(in the rows, 128 means zero)
name the system of each run
trace 1, tos (11 x 26)
[[ 95  93 107 113 115 157 138 112 142 166 119  96 146 180 171  66 139 139
   89 148 127 161 128 162 147 177]
 [ 99 121 154 125 118 119 102 103 127 165 143 112 141 129 172  64 171 153
   77 138 122 143 139 129 100 205]
 [106 151 176 139 119  86  78 144 129 139 150 152 115  93 132 105 169 168
   93 141 119 138 130  88  79 186]
 [123 177 169 140 125  68  77 145 137 123 143 189 117 101 104 164 140 151
  128 166 121 114 107  84  88 123]
 [156 179 137 126 127  73 117 133 126  98  98 188 141 118  90 182 110 122
  154 164 123  97 123 129 119  69]
 [173 132 107  96 121 111 158 110 113  98  88 135 154 108  85 183  78 110
  158 145 137  96 152 155 153  74]
 [152  84 105 101 127 146 166  86  96  94 123  83 131 123  98 155  72  88
  145  96 134 119 163 154 172 108]
 [129  66 126 133 113 186 158 114  96 111 160  80 100 154 131 121  97 106
  130  63 123 164 143 146 166 129]
 [130 107 145 152 112 204 135 126 131 148 173  93  97 178 181  98 153 142
  130  82 121 167 114 118 149 137]
 [130 152 125 156 144 171 126 147 170 154 149 129 135 171 196  85 197 166
  125 103 124 143 118 103 105 146]
 [129 157 104 139 171 137 119 161 191 164 114 158 158 113 158 109 184 154
  113 145 125 114 117 106  69 166]]
trace 2, gimid (11 x 26)
[[118  80  59 122 161 143 173 153 130 103 160  95 149 128 118 156  95 116
  129  71 173 145 158 118 126 104]
 [160 101 125 131 101 176 137  46 124 162 126  99 149 116 145 147 106  84
  114 146 167 115 188 141 150 122]
 [128 131 143 110 120 174 128 114 118 157 132  74 136 171 192  73 164 185
  121 110 143 156 140 118 168 122]
 [108 121 137 175 105 137 108 130 121 183 151 165 131 132 165 116 171 166
  115 196 151 134 119 123  85 184]
 [112 171 192 139  85 105  89 136 160 127 114 152  80 140 130  87 148 114
  115 139  70 145  80 131 141 154]
 [103 139 116 105 175  80 107 198 149 118 151 171 132 136 110 147 116 141
  113 127 111 139  59 123  80 104]
 [140 150 138 128 150  84 121 115  97 101  89 160 135  78  75 160  95  71
  135 139 112  88 136 154 112  87]
 [128 118  96  94 154 125 164 156  96  73 103  89 122 125  86 138  96 150
  166  79 132 136 145 120 180  79]
 [138  73  63 134 134 135 168  85 114 121 150 108 156 122 121 161 107 118
  146 143 172 103 185 132 122 172]
 [170 111 160 126  77 179 147  74 133 127 138  82 119 143 165 103 134 116
  117  80 117 149 177 133 162 155]
 [135 121 128 120 135 175 108 136 161 186 175 116 143 141 183 128 166 189
  103 135 159 148 120  82 105 148]]
trace 3, fonun (11 x 26)
[[124 136 177 127  56 114 119 183 119 134 140 161 100 117 115 153 105 168
  124 162 137 176  87 128 147  96]
 [ 98 116 105  84 170 135 104 139 147 188  97 135 179 132 139  97 133 146
   58 164 114 140 119 147  94 152]
 [121 156 131 184 141 111 148 154  78  89  87 167 143 121 107 106 144 115
  129  88 115 145 189 155  98  90]
 [107 128  95 115 147 119 130 156 135 120  81 120 107  77  62 157 108 156
  169 180 143 104 115  89 172 133]
 [109  97  99  98 185  96 119  61  84 108 145  93 146 172 132 109 122 113
  129 124 116  90 142 144 119 169]
 [183 126 162 137  70 106 146  98 102  91 167 140 126 103 119 191 100 113
  145 110 158 122 174 124 128  99]
 [166 137 106  64 124 156 125 112 217 153 126  90 145 127 146 135 131 165
  119 132 131 119 127  85 157 159]
 [122 120 128 182 138 151 130 125 143 105 180 141 112 185 160 102 160 104
  120  61 100 148 142 122  87 166]
 [132 159 195 174  75 149  95 143 146 153 124 157  70  89 116 149 137 121
  143 165 125 132  91  97 148 116]
 [109 137 140  68 189 127  97 143 127 164 129 103 142 131 165  85 144 139
  102 131 102 118  49 147 112 120]
 [121 131 119 187 132 118 164 156  90 126 134 170 155 121 153 133 132  77
  129 120 163 133 136 184  76  68]]
trace 4, puf (11 x 26)
[[142 130 108  85 146 105 138 115 153 160 121 129 206 102 160 132 117  88
   73 137 160 118 140 170  82 100]
 [ 93 149 133 162  90 128 141 139 134 141  83 103 121  61 116 115 127  96
  121 143 188 148 161 118 174  83]
 [ 48  91  90 106 162 121 108 140 120 127 120  88 104 162  86 108 104 152
  122 144 130 148 116  97 178 152]
 [112  89 162 145 111 137 115  78  76 132 188 116 103 189 165 103 124  95
  117 118 111 141 111 164 121 153]
 [196 139 194  85  69 137 135 136  91 119 126 129 125 117 147 122 134 195
  137 118  98 145 121 150 146 121]
 [140 138 127 110 138  88 101 140 135 142 162 162 164  98 127 169 139 194
  106 160 159 120 149  81  68 152]
 [104 171 142 208 111  91 112 135 163 100 112 183  96 116  98 127 152  84
  136 130 117 124 150 103 103 149]
 [140 119 111 114 178 175 112 145 150 116  85 146 103 143  62 151  93 104
  131 110  50 124 105 124 143 125]
 [165 123 116 110 192 158 125  59 107 138 147 100 160 139 160 140 127  83
  136 100 135  75 145 142 108  98]
 [156 136 107 129 100 111 203 148 102  86 108 102 145  94 146 121 136 138
  181 107 175 118 151 157 155  87]
 [101  93  66 114 113 129 156 168 190 140 161 111 128 134 131 149 115 159
  136 159 176 143  92 100 145 158]]
trace 5, tos (11 x 26)
[[154 123 133 121  58  86 155  80 103  93 140 142 126 182 143 146 109 134
  171 177 131 109 123 168 161 140]
 [186 129 135  89  59 109 156  83 156  92 139 113 155 147 140 135 112 139
  114  98 125 145 189 136 149 148]
 [173  97 145 117 122 162 114  90 130 137 187 117 147 121 136 168 109 121
   85  76 134 147 189 100  94 136]
 [151 137 169 169 171 193  96 128 110 131 146 138 100 118 120 133 147 104
  117  59  86 137 147 101  97 110]
 [151 149 137 136 180 186 126 192 117 140 125 136 104 120 138 129 155 169
  168  99 104 125  68 108 121  82]
 [131 148  73 145 176 135 168 157 157 128 116 124 130 125 162 121 159 123
  192 144 152  73  68 137 126 110]
 [ 97 126  52 120 137 104 180 169 198 119  83 122 157 118 122 103 120  94
  123 136 144 127 118 156 135 141]
 [ 68  86 103 102 124 119 121 119 150 173 116 103 150 111 123 112  88  78
   62 166 157 151 121 158 137 140]
 [ 56 119 167 141 116 110  91  96  73 151 108 106 116 129 125  68 128 107
   81 144 131 154 152 148 147 135]
 [106 126 177 136  87 119  97 127  60 136 125 129  98 130 122 105 150 212
  134 169 127 155 143 103 152 161]
 [149 149 145 133 104  82 104  96 124 100 168 154 109 170 132 152 152 188
  170 164 118 101 129  83 124 178]]
trace 6, buvu (11 x 26)
[[164 155 173 152  56 114 125 131 126  98 143 180  99 185 132 133 143 169
  153 140  85 150 120 131 136 147]
 [181 148 146  72 126 105  98 119 168 152 155 161 153 124 144 177 121 149
  119 170 116  95  78 119  93 132]
 [139 186 142 151 163  91 110 104 142 115 110 153 144  82 123 139 142  57
  123 112 131  83 145 126  83  86]
 [ 90 116  87 168 159 144 130 186 172 116 134 152 109 113  73 168  98  84
  117 100 139 153 127  97 115  99]
 [ 88  98  68 135 196 171 137 119 127 140 103  95 108 162 117 111 121 104
  163 147 117  99  89 134 163 144]
 [163 122 113 119 139 169 185 156  91 101  95 116 140 162 150  86 140 149
  153  72  89 147 133 186 146 109]
 [161 104 130  87  90 165 165 156 139 175 111  96 160  66 159 116 133 173
  103 144 160 148 130 147 135 145]
 [ 80 157 153 137  87  66 121 105 129 137 120 103 141 109 174  61 163 120
   98 148 170 135 146 140 132 150]
 [ 86 113 179 145  90 105  81 131 102 135 180 157 105 168 124 135 103 125
   72 126 122 188 128 122 111 123]
 [122 140 166  95 160 130  52  90  95 146 124 127 101 141  91 155 116 164
  132 170 102 106 115  79 153 125]
 [160 149 122 123 159  76 137 123  70  63 127 158 143 122  95 165 125 154
  175 111 121  91 161 120 103 104]]
trace 7, puf (11 x 26)
[[142 125 108  69 148 119 152 134 110  96 108  82 163 101 104 135 100 147
  116  68 149 142 186 119 154  80]
 [ 94  86  97 176 127 146 150 136 116 130 189  94 110 108 140 146 133 132
  147 115 202 139 153  84 127 145]
 [104 134 132 146 109 126 148 161 158  99 137 109  81 170 154  68 164 147
  156  92  96 150  83 121 156 176]
 [146 107 145  99 147 158 119 170 130 165 160 159 145 146 159 129 127 142
   89 119  89 154  65 168  72 129]
 [152 193 180 145 124 142  99 112 124 175 100 149 153  93 176 115 176 136
  115 155 146 113 136 124 108  81]
 [ 89 147  93 139 156  93 129 165 100 119  55 164 151 111  69 127 128 164
  132 179 135 127 157 127 129 112]
 [ 95  94  98 169 132 142 113  72 132 144 127 138 105 155  98 152  98  70
  141 192 130  98 126 130 143 169]
 [157 128 150  74 106 110 138  67 127  87 103  91 118 152 123 100 104  89
  131  97  77 115 130 169 177 144]
 [166  83 139  67 115 124 142 127 100 127 181  97 152  84 127 177  80 139
  104  96 163 141 142 133 116 104]
 [112 160 146 155  98 102 123 130 151 109 174 100 108 106 151 127 161 157
  146 102 189 136 157  54 141 125]
 [ 87 120 107 158 142 120 133 208 146  94 141 162 100 171  99 114 133 157
  124  88  92 176 111 111 109 151]]
trace 8, fonun (11 x 26)
[[101 120  64 123 125 159 169 157 182 140  91 113 139 187 148  95 125 125
  136 145 136 152  99 157 176 114]
 [ 85  76 130 166 101 154 133 136  85 120 123 144  98 181  98 109  94 107
  109 127  92 183 133 168 149 145]
 [119 102 180 106  99 151 101 125  72 168  97 109 119  60  92 126 101 150
   91 158 128 156 150 128 150 134]
 [113 125 121  91 171 111 130 149  79 134 122  90 170  85 145  89 158 190
  104 100 158 133 170 118 103 135]
 [105 151  88 179 125  76 147 148 119  95 140 159 146 135 123 143 157 165
  159 145 184 123 181  93 103 133]
 [125 155 113 109 124  75  94 100 162  99 117 165 123 185  86 158 117 161
  144 181  99 103 124  91 144 161]
 [166 119 140  99 165 118  94  84 136 112 155 155 136 138  96 171  95  85
  100  98  69 105 137 129  78 145]
 [199 157 154 135 138 173 142 100 158 133 111 114 128  60 138 147 141  83
  149  91 127  86 149 117 124 104]
 [139 134 107 121 151 154 165 149 166 111 145  74  96 129 171 100 158 128
  185  84 136 102  75 112 163 130]
 [ 91  98 129 175  92 130 136 115 129 137 193 125  91 181 172 123 123  83
  141 151 156 137  73 150 136 141]
 [133 136 192  99  58 130 104 119 127 161 127 138 126 154 152 121 105 127
   85 164 115 170  94 167 154  93]]
trace 9, Kar (11 x 26)
[[123 128 122 100 165 141 149 150 104 128 119  97 126 164 179  56 164 156
  146 106  93 129  70 167 136 141]
 [145 111 153  97 133 117 129 125 115 175 162 118 147  47 164 138 126 102
  105 150 161 100  81 158  80 129]
 [ 98 191 150 127  87  87 111 126 189 132  88 116 114 102 130 111 138 104
  128 163 159 123 110 107 173  95]
 [ 62 128 105 146 154  57 111 141  89  92 143 163 135 177  98 140  98 105
  113 136 141 143 129 141 105  90]
 [148  97 159 126  91 146 102  65 103 131 123 146 107 156  86 159  86 114
  116 169  83 131 152 138 149 174]
 [147 124 108  62 142 116 145 145 120  95  88  98 140 141 106  93 133 207
  137 105  86 132 148 122 158 172]
 [174 109  97 118 154 111 155 108 130 116 178 119 157  83 149 165 141 134
  147 111 165  80 154 108  73 167]
 [160 166 151 163  70 142 147 151 208 103 137 131  92 105 134 138 145 105
  147  88 132 144 128  95 147 122]
 [ 84 120  96 143 170 151 113 176 146 133 165 142 138 189 132 138 117 130
   95  86 141 183 124 106 108  73]
 [152 118 168 157 119 198 107  70  77 175 126 128 135 151 155 128 131 106
  106 137 124 138 168 151 132  98]
 [116 140 148 131 138 155 131 179  76 147  66 120 114  90 120  81 163 199
  151 146 112 136 112 135 152 129]]
trace 10, buvu (11 x 26)
[[123 126 166 108 187 123 102 123  88 139 158 110 132 115 162  86 147  93
   97  76  96 118  89 157  79 125]
 [124 137 172 144 133 172 117 175  91 141 121 106  95  58 106 135 126 144
  133  94 148 154 127  94 149  63]
 [ 74 123  82 130 129  91 143 140 102 124 124 107 132 138 121 134 119 165
  166 188 202 119 121 110 170  99]
 [132 106 118 144  83 115 154  85  85 111 107 159 146 199 121 125  99 103
  130 163 109 137 160 198 142 134]
 [175 123 144  59 103 136 111 113 181 129 103 130 144 131  99 136 100 151
   84 114  66 149 145 125 142 172]
 [138 130 138  94 172  88 112  99 130 123 166  90 147  69 148 112 154 127
  109  91 141  90 145  99  80 174]
 [116 129 167 209 106 147 130 139 104 112 174 130  74  91 129 138 145  92
  150  86 156 139 145  96 120 118]
 [105 133 104 143 116 151 117 146 165 136 151 132  90 188 128 160 122 160
  169 173 151 132  79  82 178 107]
 [165 152 100 120 158 131 139  96 108 130 108 164 173 205 160 130 140 137
  152 165 108  94 123 177 110  98]
 [184 147 136 121 118 155 142 160 160 138  67 175 169  82 105 138 126 128
   93 118  88 143 164 152  93 126]
 [ 79 125 104 111 154  85 126 158 182 139 119 103 132  52 115 101 137 106
   98 132 147 115 105 112 104 185]]
trace 11, Kar (11 x 26)
[[162 170 104 134 142 142 167 197 159 137  73 161 165  91 142 119 170 172
  150 137 134 119 124 135 106 108]
 [ 99 131  83 196 160 138 139 143 178 157 122 168 144 114 143 130 149  62
  118 149 150 109 123 137  72 140]
 [ 84 121 141 168 117 155 133 127 150 132  94 116  94 134 119  80 118  36
  107 102  98 152 112 168 154 126]
 [ 70  71 113  86 160 143 123 130  75 147 128  68 120 126 117 106  87 120
  104 128 144 150 103 150 166 113]
 [142 117 146  97  93 106 139  68  73 136 138  84 126 120 161 122 124 147
  167 179 171  93 117 146 173 130]
 [131 151 150 109  76  47 144 169 123  96 148 155 122 117 136 132 138 189
  155 164 137 127  86 130 120 148]
 [125 147 127 113 127  68  83 109 194 125 172 176 145 165 128 157 125 121
   88 151 115 122 119 101  77 165]
 [147 162 164 116 122 108  98 100 152  95 104 139 140 135  98 119 118  95
   77  70  78 153 196 119 119 121]
 [119 104 107 127 172 160 118 139  96 118 111 110 126  99  58 159 104 152
  122  96 130 140 199  74 137 117]
 [170 121 100 162 146 184 162  97 105 111 127 112 107 151 132 151 145 144
  210 123 132  90 152 105 159 127]
 [176 112 112 141 118 170 187 198 135 119 147 154 122 135 154 136 139 155
  167 108 109 139  76 162 108 128]]
trace 12, gimid (11 x 26)
[[107 187 149 185 110 134 103 108 179 129 137 123 107 156 164 103 177 114
  129 105 153 140 157  72 144 112]
 [105 144 106 176 136 161 109 157 165 158 133 189 126 210 142 147 134 127
  126 167 129 153  96 122 117  89]
 [146 149 129 118 156 142 120 122 130 151  62 164 139 154 125 110 131 106
  138 178  65  98  77 188 124 122]
 [131 120 118 105 158 120 169 207  98 112  86 125 132  74 118  87 139 151
  141 105  98 128  82 175 111 135]
 [105  99 107 124 113  85 160 155 143 116 117 110 125  24  86 139  98  94
  120 136 167 122 135 130 125 159]
 [ 94 120 124  99 106  91 130 101 148  96 144  76 132 131 117 121  86  76
   88  78 161 160 170 122 166 102]
 [122  96 120 109 137 149 105  93  90 157 167 122 169 176 140 163  97 149
   86 136 167 157 177 119 125  85]
 [146 130 170 126 124 163  90  60  60 157 116 116 121 153 143 113 150 173
  138 168 111 111 158 122 154 145]
 [122 125 148 151 121 133 127 152 100 116 165 131  84 152 155  96 175 202
  171 130 107 130  90 106 125 190]
 [148 140 149 156  90  92 124 137 184 116 169 177  99 113 133 153 139 107
  141 145 108 107  84 118  84 185]
 [158 190 147 103 135 100 113 151 200  98 123 152 130 129 122 140 124  95
  116  76  95 128 104 117 115  77]]

runs to name
trace 13 (2 x 26)
[[136 157 145  87 113 162 111 131 184 166  98 116 146 152 148 121 109 105
   85 127 123 163 106 143 168  56]
 [ 93 122 114 113 155 142 114 117  87 163 103 103 182 128 136 106 129 150
   71 126 167 161 199 125 128  89]]

puf
trace 14 (2 x 26)
[[135 143 109 154 167 118 116 154 179  92 141 154 101  95  74 170 124  99
  143  90 106 107 131  71  96 146]
 [142 140 101 146 173 153 139 116 161 103 133 121 117 138 114 164 104  45
  152  75 133 105 127 118 136  65]]

gimid
trace 15 (2 x 26)
[[ 98 150 155 200 139 171 114 175 135 177 104 157 110  89 151  87 171 100
  110 131 129 147 103 135  95 112]
 [ 71 142 127 131 124 121 115 172 163 157  93 131  98 113 117 115 117 101
  130 182 140 135  46 136 164  96]]

gimid
trace 16 (2 x 26)
[[141 139  82  89 119  93 140 140 158  80 109 154 142 191  85 173  86 162
  156 149 110 131 128 119 165 106]
 [166 109  85 114 178 129 149  97 110  99 104 146 172 150 104 136 122 121
  126 101  80 100 186 157  88 165]]

gimid
trace 17 (2 x 26)
[[ 81 142 126 116 161 146 111 174 171 143 104 110 118 150 147  56 155 128
   89  89  93 168  88 127 134 132]
 [109 108 143 113 185 136 102  83  74 165 148  92 148  88 150 123 116  72
   96 118 159 105 128 146 100  93]]

Kar
trace 18 (2 x 26)
[[100 121  95 114 115 128 124  80 167 144 163  81 144 189 170 126 128 131
  125 146 188 134 142  97 168 128]
 [135 134 187 149  73  92 139 134  55  94 166 141 122 143 163 104 143 144
  126  90 132 165 148 159 109 108]]

Kar
trace 19 (2 x 26)
[[154 134 106 134 162 181 145 188 170 125  85 134 105  69  73 159 120 133
  154 101 102 122 114  96 136 116]
 [106 135  75 130 224 138 122 110 155 138 142 104 145 146 154 119 149  88
  143 110 144  77 106 111 104 116]]

puf
trace 20 (2 x 26)
[[131 132 158 162 101 196 122 106 138 182 142  93 119 116 187  94 177 143
  116 125 167 146 151 101 139 142]
 [ 94 165 143 162 108 108 106 158 127 141 144 157 130 178 170  98 181 199
  121 150 148 161 131  98 116 125]]

buvu
trace 21 (2 x 26)
[[167 117 128 115 141 131 107  70 170 148 173 125 153 101 141 162 130 102
   95 122 135  95 168  96  77 179]
 [141 177 154 141 109 131 137 152 165  81  97 108 105  94 111 107 148 123
  135  53 118 152 165  93 163  98]]

Kar
trace 22 (2 x 26)
[[156 156 117 119 143 110 113  84 153 154 136 145 151 146 172 134 166 148
  156 194 134  60  96 122 106 163]
 [135 157 106 106 135  52 153 147 162  77  93 148 167  97 106 110 133 119
  111  98 106 118 161 146  87 160]]

tos
trace 23 (2 x 26)
[[149 121 121  85 143 148 166 131 139 107 122  45 115  92 148  84 148 150
  156  71 126 111 125 115 170 159]
 [140 118 118 126 131 114 158 155 130 124 201 102 130  86 166 163 129 124
  156 104 201 114  94 112 108  87]]

Kar
trace 24 (2 x 26)
[[120 179 128 155 134  94 108 107 190  98 109 148 111 130  98 153 116  44
  134 118 124 106 129 111 140  82]
 [133 113  87 108 168 169 137 131 139 109 100 109 136 165  84 153  79  99
  122  80 113 147 157 127 162  64]]

puf
trace 25 (2 x 26)
[[ 96 116 108 197 150 183 116 117 140 173  86 147 134 105 106 115 142  89
   95 146 130 139 186 117 105 157]
 [120 163 173 126 140 117 108 140  65  94  88 108  88 115 103  87 154 173
  168 108  94 124 124 112 169 111]]

fonun
trace 26 (2 x 26)
[[125 163 205 133 137 153  77  98  87 162 127 117 103 131 165 101 147 101
  120 125 114 125  92 139 144  68]
 [112 151 150  97 162 112  96 164  76 150  82 147 132  95 102 131 120 159
  129 175 124 122  85 140 136  66]]

Kar
trace 27 (2 x 26)
[[166 162 156 166  69 114 128 121 149 138 143 171 126  93 135 187 136 132
  155 178 175 108 139 102 114 107]
 [147 157 108  58 163 112 116 133 195 124 112 123 149 177 149 102 144 157
  122 122  78 113  82 128 131 150]]

fonun
trace 28 (2 x 26)
[[137 148  87 153 208 172 123 123 145 147 146 121 143 136 159 149 165 128
  165 115 164  85 125  84 104  90]
 [146 154 125 207 106 175 166 120 127 138  90 146 116 132 157 117 157  84
  180 149 147 109 131 160 146  97]]

gimid
trace 29 (2 x 26)
[[ 94 113 101 167 186 132 133 108 101 101 161  91 120 141 138 100 155 100
  136  59 143 120 176 105 111 147]
 [158  96 178 147 106 191 132 130  91 131 171 102  63  93 126 151 112 109
  160  91 121 135  97 120 155 114]]

Kar
trace 30 (2 x 26)
[[107 145  76 131 187  75 144 178 110  96 119 143 151 103 111 129 158 181
  164 131 150 100 131 104  89 135]
 [111 142  85 152 138  59 129  87 139  92 122 161 133 160  98 153 122 101
  165 182 136  75 140 125 119 155]]

fonun
